In the data rows, zero lies at 4.5, halfway between 4 and 5.
Here are some points, one per row:
[4 4 4 4 7 2 5 3 7 6 7 5 5 4 3 1 6 3 6 5 3 6 6 4 5 6 8 7 2 4 4 4 7 3 5 3 4 4 8 7 5 6 5 5 0 4 4 3 6 4 4 5 5 4 3 8 3 5 5 4 5 4 3 4]
[4 1 2 2 5 6 4 3 4 2 5 5 3 2 3 4 5 6 2 3 6 7 3 4 5 6 7 5 4 2 2 6 7 5 3 1 4 6 3 6 8 4 6 4 1 4 7 5 5 7 7 2 6 6 3 4 5 4 2 5 3 6 4 6]
[3 7 6 3 4 4 2 4 2 7 3 7 4 7 3 6 5 6 3 7 5 4 5 4 1 3 1 4 5 2 2 6 5 5 4 4 6 3 2 0 4 2 3 3 4 7 7 7 4 5 5 6 0 5 4 5 4 4 1 4 7 6 2 6]
[7 5 4 3 6 6 3 6 5 4 4 2 2 3 3 4 6 5 4 3 4 3 5 5 5 7 6 3 8 4 4 5 5 4 4 4 5 3 5 3 4 5 4 4 6 5 4 4 5 4 3 4 5 4 3 3 4 4 7 4 6 5 6 4]
[6 2 5 6 4 4 4 2 4 5 5 7 6 5 3 4 4 4 6 4 6 5 4 4 5 4 6 9 3 3 8 3 4 9 3 4 5 5 2 4 5 5 4 5 4 5 3 4 6 0 2 1 7 5 7 3 6 4 6 7 4 4 5 4]
[8 4 3 6 4 4 5 7 3 3 4 3 4 6 4 4 7 4 3 4 5 5 5 6 6 1 3 4 7 5 6 6 4 3 6 4 2 1 4 3 7 6 5 4 5 0 5 3 2 3 2 3 8 5 4 5 7 6 2 5 6 2 2 6]
[3 2 5 6 7 5 5 5 6 3 8 5 6 3 4 8 2 6 9 3 7 7 5 3 5 5 2 5 2 4 6 4 1 7 7 3 7 5 5 4 6 5 4 5 3 5 4 4 6 3 4 1 5 3 6 4 2 0 5 5 5 2 8 3]
[2 2 4 6 4 6 3 4 5 4 6 6 4 6 4 4 6 6 3 5 4 3 1 3 3 5 5 9 2 3 6 7 3 2 7 2 2 6 7 5 5 4 4 8 4 3 5 5 4 5 2 8 5 5 3 4 5 7 5 0 3 1 4 6]
[3 7 5 3 2 3 6 6 2 7 2 2 2 4 8 6 6 5 5 5 5 1 3 4 6 2 6 3 5 3 3 4 2 1 6 5 7 2 4 6 6 5 2 7 4 6 3 4 2 5 4 2 6 1 4 5 4 6 4 4 8 8 3 3]
[4 4 4 5 3 3 6 4 1 3 4 2 3 7 5 6 6 4 3 4 6 1 8 6 6 2 4 0 6 2 3 5 4 2 6 6 6 4 2 6 2 5 5 5 7 4 5 2 6 5 5 4 4 3 5 1 6 5 4 3 3 6 3 5]
[7 5 6 7 5 5 3 6 6 4 5 1 3 4 2 6 4 3 3 4 1 3 8 6 7 5 4 3 5 5 1 5 4 3 5 6 3 3 4 4 4 3 3 3 1 6 3 5 5 9 5 4 3 5 3 5 2 5 5 7 4 2 2 2]
[3 6 5 5 4 5 2 5 3 4 7 5 3 2 5 3 2 6 6 3 3 3 4 7 5 5 7 5 6 3 1 6 3 2 5 6 4 6 6 5 4 4 5 4 6 6 5 3 5 6 6 5 5 4 5 5 5 3 3 4 8 6 5 4]
[6 2 5 6 4 5 5 5 4 3 0 5 2 5 5 5 6 4 3 9 4 6 3 6 3 4 2 1 5 3 6 4 5 7 5 3 7 6 4 4 5 5 6 6 6 4 5 4 4 4 3 9 3 3 6 6 6 5 5 6 4 4 4 2]
[5 3 5 6 2 6 5 7 2 2 5 4 3 5 9 5 4 5 5 6 8 3 0 4 4 5 6 0 7 4 4 5 6 5 5 8 8 4 4 4 4 5 3 4 8 5 3 6 5 6 4 5 2 4 5 4 3 6 1 5 3 7 4 5]
[5 8 5 4 6 4 2 5 3 3 8 3 2 4 3 7 4 4 3 3 1 3 7 6 4 3 5 3 4 4 5 5 6 3 3 6 2 1 6 2 4 2 3 5 8 6 1 2 5 8 8 5 4 4 2 6 5 4 6 3 5 4 4 6]
[3 8 4 4 5 6 4 3 6 7 4 3 5 5 4 3 2 2 6 5 4 3 5 4 5 6 7 5 7 8 3 5 5 1 5 5 6 3 7 8 5 3 6 2 4 3 4 4 3 5 4 3 6 2 4 3 3 5 6 3 3 5 2 7]
[9 5 6 5 6 5 6 9 2 6 0 5 2 5 6 6 3 5 2 4 5 3 2 5 6 3 3 0 6 2 2 4 3 1 5 9 7 3 4 1 1 5 6 2 6 4 4 4 4 5 3 6 5 5 6 4 9 2 5 4 6 4 1 4]
[3 6 4 4 1 7 1 3 7 8 4 5 7 6 5 2 8 0 4 7 5 6 4 3 0 6 4 9 3 6 8 5 4 6 3 2 6 6 7 5 7 5 4 4 6 2 6 6 4 2 4 5 3 6 2 1 6 3 3 6 3 4 4 6]
[6 7 5 5 3 5 4 5 2 6 3 2 4 4 6 4 2 2 7 5 4 2 7 5 5 5 7 6 4 2 5 4 6 3 2 4 5 6 4 3 3 3 3 6 5 5 7 3 5 3 6 4 3 1 6 1 5 6 7 9 5 9 5 4]
[4 5 1 3 4 3 4 5 7 4 7 2 4 2 4 5 2 7 4 4 2 5 2 4 5 4 5 5 6 6 3 3 5 4 5 5 3 5 2 5 6 4 3 4 5 4 5 3 5 8 5 8 5 4 4 5 2 3 2 5 3 5 8 7]
[6 2 5 4 4 3 5 6 7 6 5 7 6 3 5 5 4 2 6 5 6 7 6 3 6 7 6 4 5 4 6 4 3 5 3 7 8 6 0 6 4 3 6 4 3 4 6 5 6 1 6 1 5 4 5 3 1 3 7 4 3 5 4 2]
[5 2 4 5 6 7 7 3 8 4 4 4 3 3 3 4 6 4 4 2 8 7 4 6 4 3 3 6 4 5 5 4 4 8 6 1 4 3 4 6 6 2 5 8 2 3 5 3 4 4 4 4 6 6 3 6 3 5 4 2 6 3 9 5]
[4 2 4 6 4 6 4 4 5 3 5 8 5 5 6 5 6 6 3 5 6 5 3 6 1 3 1 2 3 9 7 5 6 7 7 3 2 5 6 7 6 4 3 5 4 7 4 6 6 3 3 7 5 8 4 8 5 7 3 3 3 0 7 5]
[1 6 4 4 2 5 7 5 3 5 7 7 7 7 6 7 4 3 7 2 7 4 3 4 6 5 3 4 3 4 6 4 2 7 4 4 5 6 3 2 1 4 5 4 5 7 3 6 8 4 6 8 3 5 7 4 4 3 3 4 4 3 6 3]
[5 2 2 5 5 5 3 4 8 2 4 3 4 5 5 7 5 3 3 2 5 1 4 6 5 1 2 7 6 6 6 3 4 3 5 5 6 3 7 7 7 7 4 4 2 5 4 3 4 3 4 2 4 2 5 5 6 3 5 5 3 4 5 3]
[4 5 7 3 6 4 2 2 7 6 2 8 4 5 1 2 5 4 3 5 2 8 4 3 2 5 4 5 2 8 3 4 7 5 1 2 2 9 5 5 5 5 7 0 1 2 4 5 2 2 5 7 2 8 3 9 2 9 5 4 5 2 5 4]
[2 6 4 3 5 4 4 2 7 6 4 7 6 6 1 4 2 6 6 2 7 6 5 5 5 2 6 3 3 9 3 2 5 6 3 6 2 5 7 5 3 4 6 6 3 2 3 3 4 3 6 5 4 5 5 9 6 5 6 7 5 6 6 4]
[3 4 6 4 5 3 5 3 7 4 7 5 8 3 5 7 3 2 6 5 7 9 4 2 7 4 5 9 5 5 8 2 5 4 4 4 5 7 4 5 4 5 5 5 5 4 4 7 8 2 6 3 5 7 7 3 6 2 7 4 3 3 8 5]
[4 5 7 5 2 4 5 3 4 4 6 4 6 3 3 4 6 7 8 6 2 3 8 3 4 9 5 4 2 4 4 6 2 7 3 3 2 5 4 4 4 6 4 4 7 7 4 7 6 6 7 2 4 3 8 5 5 6 7 4 3 5 6 4]
[4 6 5 8 3 5 5 1 6 4 6 4 6 6 5 4 6 4 4 7 7 4 5 2 4 6 2 3 4 9 7 4 5 5 4 8 3 4 6 8 6 7 3 5 6 6 4 4 3 5 4 4 4 2 5 6 5 5 4 5 3 5 1 5]
[5 7 5 2 8 5 5 5 3 5 5 1 6 6 3 3 3 8 5 3 0 1 7 8 3 5 4 6 5 5 2 5 4 3 2 5 2 3 5 6 5 5 6 5 4 4 5 5 3 8 3 4 7 5 2 7 4 4 6 3 7 6 5 5]
[6 1 4 5 6 6 8 5 2 4 3 4 5 6 7 6 6 5 3 5 4 6 5 5 4 4 2 3 6 3 7 5 5 8 6 5 5 4 4 1 4 2 6 3 5 5 8 7 4 5 5 4 4 9 4 0 5 7 3 6 6 5 5 4]
[5 4 3 4 3 4 7 7 4 5 0 4 5 5 9 6 5 6 7 6 4 5 6 5 6 5 5 1 6 4 6 4 5 6 5 7 7 5 6 2 2 3 5 5 9 9 3 7 6 4 2 9 4 8 6 6 6 5 6 7 3 5 7 4]
[4 6 6 4 5 4 4 2 4 6 2 7 6 5 4 0 4 3 2 2 1 3 7 5 5 4 5 4 6 7 3 4 5 3 4 6 3 4 7 3 2 7 7 4 1 2 3 7 1 5 5 4 5 5 3 7 5 8 3 4 6 3 0 4]
[2 4 4 3 2 2 5 4 5 6 4 3 5 3 5 3 5 6 4 7 4 7 2 3 3 5 6 9 3 4 5 6 6 8 3 2 5 8 3 4 3 5 4 6 3 3 7 4 5 4 3 3 4 3 4 2 3 1 7 5 5 6 7 7]
[6 4 4 6 8 5 7 5 4 3 6 3 4 5 7 4 5 5 4 4 3 7 3 3 3 5 6 5 3 1 4 2 5 2 6 3 1 4 5 3 4 4 3 6 7 4 4 5 3 4 6 2 7 7 5 1 5 2 3 3 3 8 2 6]
These points spread out most along one direction. Take the direction at right angles to it along which they spread out most. Go by this last direction. How far along it is each point below, from 0 to 99? The average is 50, and the first point in the table lies past the average. One standard deviation of the points above along it is 16.
[6 2 5 4 4 3 5 6 7 6 5 7 6 3 5 5 4 2 6 5 6 7 6 3 6 7 6 4 5 4 6 4 3 5 3 7 8 6 0 6 4 3 6 4 3 4 6 5 6 1 6 1 5 4 5 3 1 3 7 4 3 5 4 2] -> 32
[3 4 6 4 5 3 5 3 7 4 7 5 8 3 5 7 3 2 6 5 7 9 4 2 7 4 5 9 5 5 8 2 5 4 4 4 5 7 4 5 4 5 5 5 5 4 4 7 8 2 6 3 5 7 7 3 6 2 7 4 3 3 8 5] -> 28
[3 7 5 3 2 3 6 6 2 7 2 2 2 4 8 6 6 5 5 5 5 1 3 4 6 2 6 3 5 3 3 4 2 1 6 5 7 2 4 6 6 5 2 7 4 6 3 4 2 5 4 2 6 1 4 5 4 6 4 4 8 8 3 3] -> 52
[4 5 7 3 6 4 2 2 7 6 2 8 4 5 1 2 5 4 3 5 2 8 4 3 2 5 4 5 2 8 3 4 7 5 1 2 2 9 5 5 5 5 7 0 1 2 4 5 2 2 5 7 2 8 3 9 2 9 5 4 5 2 5 4] -> 78
[4 5 1 3 4 3 4 5 7 4 7 2 4 2 4 5 2 7 4 4 2 5 2 4 5 4 5 5 6 6 3 3 5 4 5 5 3 5 2 5 6 4 3 4 5 4 5 3 5 8 5 8 5 4 4 5 2 3 2 5 3 5 8 7] -> 56
[7 5 6 7 5 5 3 6 6 4 5 1 3 4 2 6 4 3 3 4 1 3 8 6 7 5 4 3 5 5 1 5 4 3 5 6 3 3 4 4 4 3 3 3 1 6 3 5 5 9 5 4 3 5 3 5 2 5 5 7 4 2 2 2] -> 69
[4 1 2 2 5 6 4 3 4 2 5 5 3 2 3 4 5 6 2 3 6 7 3 4 5 6 7 5 4 2 2 6 7 5 3 1 4 6 3 6 8 4 6 4 1 4 7 5 5 7 7 2 6 6 3 4 5 4 2 5 3 6 4 6] -> 56
[9 5 6 5 6 5 6 9 2 6 0 5 2 5 6 6 3 5 2 4 5 3 2 5 6 3 3 0 6 2 2 4 3 1 5 9 7 3 4 1 1 5 6 2 6 4 4 4 4 5 3 6 5 5 6 4 9 2 5 4 6 4 1 4] -> 44
[7 5 4 3 6 6 3 6 5 4 4 2 2 3 3 4 6 5 4 3 4 3 5 5 5 7 6 3 8 4 4 5 5 4 4 4 5 3 5 3 4 5 4 4 6 5 4 4 5 4 3 4 5 4 3 3 4 4 7 4 6 5 6 4] -> 54
[6 2 5 6 4 5 5 5 4 3 0 5 2 5 5 5 6 4 3 9 4 6 3 6 3 4 2 1 5 3 6 4 5 7 5 3 7 6 4 4 5 5 6 6 6 4 5 4 4 4 3 9 3 3 6 6 6 5 5 6 4 4 4 2] -> 36
[5 7 5 2 8 5 5 5 3 5 5 1 6 6 3 3 3 8 5 3 0 1 7 8 3 5 4 6 5 5 2 5 4 3 2 5 2 3 5 6 5 5 6 5 4 4 5 5 3 8 3 4 7 5 2 7 4 4 6 3 7 6 5 5] -> 80
[4 4 4 5 3 3 6 4 1 3 4 2 3 7 5 6 6 4 3 4 6 1 8 6 6 2 4 0 6 2 3 5 4 2 6 6 6 4 2 6 2 5 5 5 7 4 5 2 6 5 5 4 4 3 5 1 6 5 4 3 3 6 3 5] -> 42
[1 6 4 4 2 5 7 5 3 5 7 7 7 7 6 7 4 3 7 2 7 4 3 4 6 5 3 4 3 4 6 4 2 7 4 4 5 6 3 2 1 4 5 4 5 7 3 6 8 4 6 8 3 5 7 4 4 3 3 4 4 3 6 3] -> 25
